The rows below fall into families. The same turns and mirrors carry the whole set onto itself and the rows of a family onto each other. For each named row, which other rows are in its family? Write them in the order they are listed.
These 32 rows form 4 families of 8 rows each.
Manup: [ -4   7   2   5  -2  -5 -17  -3 -25  -8 -18 -12  14 -14  -4  -8  -9 -17
   5 -23   3  25   0  -8 -27  -5   8 -17  -5   1 -19  -3  -5 -17]
bikez: [ 13  -1  -5  -4  15   3 -26  11  17  14  17   8  -1   3   6  11 -12   4
   2  13  13 -32   2  -3   8   5 -14  15 -15  20   0 -13   7   6]
Nopof: [-14  10  -8   6  13  -9  -8  11  13   5  -7  -5 -13  10  21   5 -15  16
 -20  -7 -21 -16 -10 -19  -2   0   2 -24  -5   3 -12   5  11 -10]
nusip: [-14  21   1  -2  15   7  -6   8  -3  13  13 -20  -2 -21   0  17  -4 -17
  -4   7  -6  -5  -6   0  -8  -6  10  13   1  14 -25  14  16  15]
Zufe: [ 26 -11 -10  10  -2  -8 -19  -7  13  -2 -10  19   5   5  -2 -20 -20   6
  16 -10   9 -13  -8 -12 -10  16 -10  -8  -9  -2   0  -9 -18 -21]
beg: [ 20  -6   4   4  -1   1  -3  -9 -27  16   0   4  17 -10  -7  -2  -6 -16
  26  19  16   8   5  11 -13  17  13  14 -10   7  -6  -7  -6   0]
sov: [ 22   3 -14  -3  10   0  -9  -2  18   9  20  12  -2   3  10  11   5   8
   7  14  -4 -26 -12   3   0   1 -17  15 -20  13   6 -11  -4  10]
Bola: [ -9   5  -5   0  17   1 -10  -2   5 -11 -22  -4  -2  -1  14  -3  14 -11
  -1  -4   5 -31  21  -7 -16   2  -5  -7   4   0 -14 -20 -16  13]
gibu: [ 13  -3   9   6  -2   4  -9   1 -10   1   8   4  22 -20 -21  -6   0 -20
  21   5  23  14  11  13  -3  15  -1  16  -9   9  -2 -11 -16   2]
teza: [  6  -7   9   6  28  -2 -12 -10   0  -2 -13 -24   6  -7   7  -6  22 -11
  -7  -4  -3 -21  19  -2 -19   0   6   1   0  16  -5 -21 -11   6]
kotil: [ 25 -14 -13  -6  -8  -9 -22   7   7  -2 -20  15   6   5   7 -15  -5   2
  -7  -6   1   6   2 -17  -2   7 -10 -10 -10  -9  -3 -22 -21 -18]
des: [  3  -6  -5   5   9  -3   2   3  25  15  18   6  -5   3   3   8  -6  10
  -1  17  -3 -32   1  -3  22  19 -10  10 -11   8   4   0   1  13]
tul: [  3   4 -10   2 -14 -10  -3   4   1   8   9  24   5 -11  -5  11 -33   8
  19   7 -14  18 -18  -6   9  12  -6  -9 -19   2 -17  15  10 -13]
Teras: [-13  -9  13  -1  27  -5  -2   9   6 -12 -16 -11   5   3   9   1  15 -15
  -6 -15   7 -21   8   2 -16   3  14   4  -6  10  -8 -27 -11   4]
zaz: [-26  21  14  19  18   5   6   4  -5   9  19 -18   2 -16  -6  15  -9  -5
   8   4   2  -7   0   9  -3   6  10   3  -4  21 -11  15  16  10]
dubu: [-11   7 -14   9   6 -10  -3   3  19   2 -13 -11 -18 -16  12   4 -17   2
  -4 -13 -14  -5  -5 -19  13  -9  -7 -31 -10  -1   0  -1  11 -20]
Reb: [-28  13  10   0   8   1   4   7 -13   8  12 -26   2 -16  -1  20   5 -14
 -13   4  -9   7   9   1   5  -3   7   1  -8  11 -15   3  14  16]
pobik: [-14  -7  12  12   4 -13  -5  -4 -15  -3 -24 -14  12 -21  -7  -6 -15 -12
   6 -12 -13  22  10 -10  -8  11  16 -23   3   5 -27   5   3 -15]
dudiv: [ -5  15   4   8  18  -2   7  -1  -3  -1  20 -24   6 -25   2  20  -5  -8
  -2   9  -4  -3  -6  -1   3  12  10   8  -8  13 -27   7  28  15]
nuri: [-11   3  -4   4  15 -12 -11   4  29 -10  -3  -6  -7  -7  11   9  -6  11
 -12 -16 -33 -12  -4 -17   4  -5 -12 -23  -8  10 -15   1   7  -7]
Ded: [ 13 -17  -5   0  -4 -11 -22  -5   4   7 -24  23   4   7   2 -14  -7   3
  15  -6 -12   1   6  -6 -11   0 -11 -16  -9   5   5 -12 -27 -21]
fufis: [ 13   2  -4  -3  11   2 -14   1  17  18  16   9 -12   0  10  11  -6   4
   3  19  -2 -16  -2  -8  25   5 -14   8 -14  13   4 -19 -12  17]
sesem: [ 12   5   9   9  -7  -3  -6  -5 -18   6  -3   6  25  -9 -12   3  -7   2
  22  14  16   2  11  10  -9  16   4  25   0   1  -9   2 -16  14]
poma: [ 18 -18  -1  12  -3 -14 -10  -5   5  -7 -14  17  11   7   1 -16  -9  12
  10  -7   0   2   7  -8   0  21 -10 -19 -18   0   8 -20 -19 -23]
vini: [-10  -2  -8   1  21  -5  -9  10  20   1   2  -9 -15  -6  13  -1  -5  -7
 -17 -14 -21  -4 -11 -18   2  -2  -3 -33 -15  13  -9  -8  14 -21]
vab: [  7  -3   4  10 -11  -7  -5   3  -6  17  22  -2  10 -10 -16   3 -30   2
   5  -1  -4  24 -21  -4  12  12   2  -1 -22   9   0  15  12 -17]
mipem: [ 10  -5  13   1   1   2 -13  -2 -19   3  14   6  26   6 -14  -4   2 -11
   8   7  13  -1   5   8 -17  23   3  24  -7  10 -16  -2 -14  17]
varam: [  3   3  -3   6 -11  -8  -9  -2  -7   8  18  16  -4  -5 -16   1 -30  14
  -9   8 -19  22 -15  -1   8  11  -3   3 -17   0 -14  13  10 -14]
rig: [-11   0   3  14   1  -9  -2   3 -14 -10 -17 -12  20 -14  -8 -10  -7  -7
   2 -19  -2  13   3   0 -31   8  16 -14  -2   0 -21  13   9 -25]
pituf: [ 12  16 -14  14 -17   1 -15   2  -2  18  16  10   5 -15  -8  -2 -28  12
   8  14  -7  18  -7 -10  10  10 -13 -10  -9   2  -7  19   6 -13]
modup: [-13  10   6  16  -3  -8  11   1 -13  -8 -17  -9  10 -14  -6 -13  -2  -7
   0 -14 -12  29  -1  -4 -13   7  15 -21   0  -8 -13   8 -13 -14]
Lizip: [  1  -1   2   5  24   0  -7   5   9  -1 -19 -17  13  -8  18   0  17 -18
  15 -10  15 -25  16  -7 -15   1   3 -10   1  14  -3 -21 -13   6]

Same family as poma: nusip, fufis, sesem, vini, varam, rig, Lizip
Same family as dubu: Manup, Zufe, Bola, des, Reb, vab, mipem

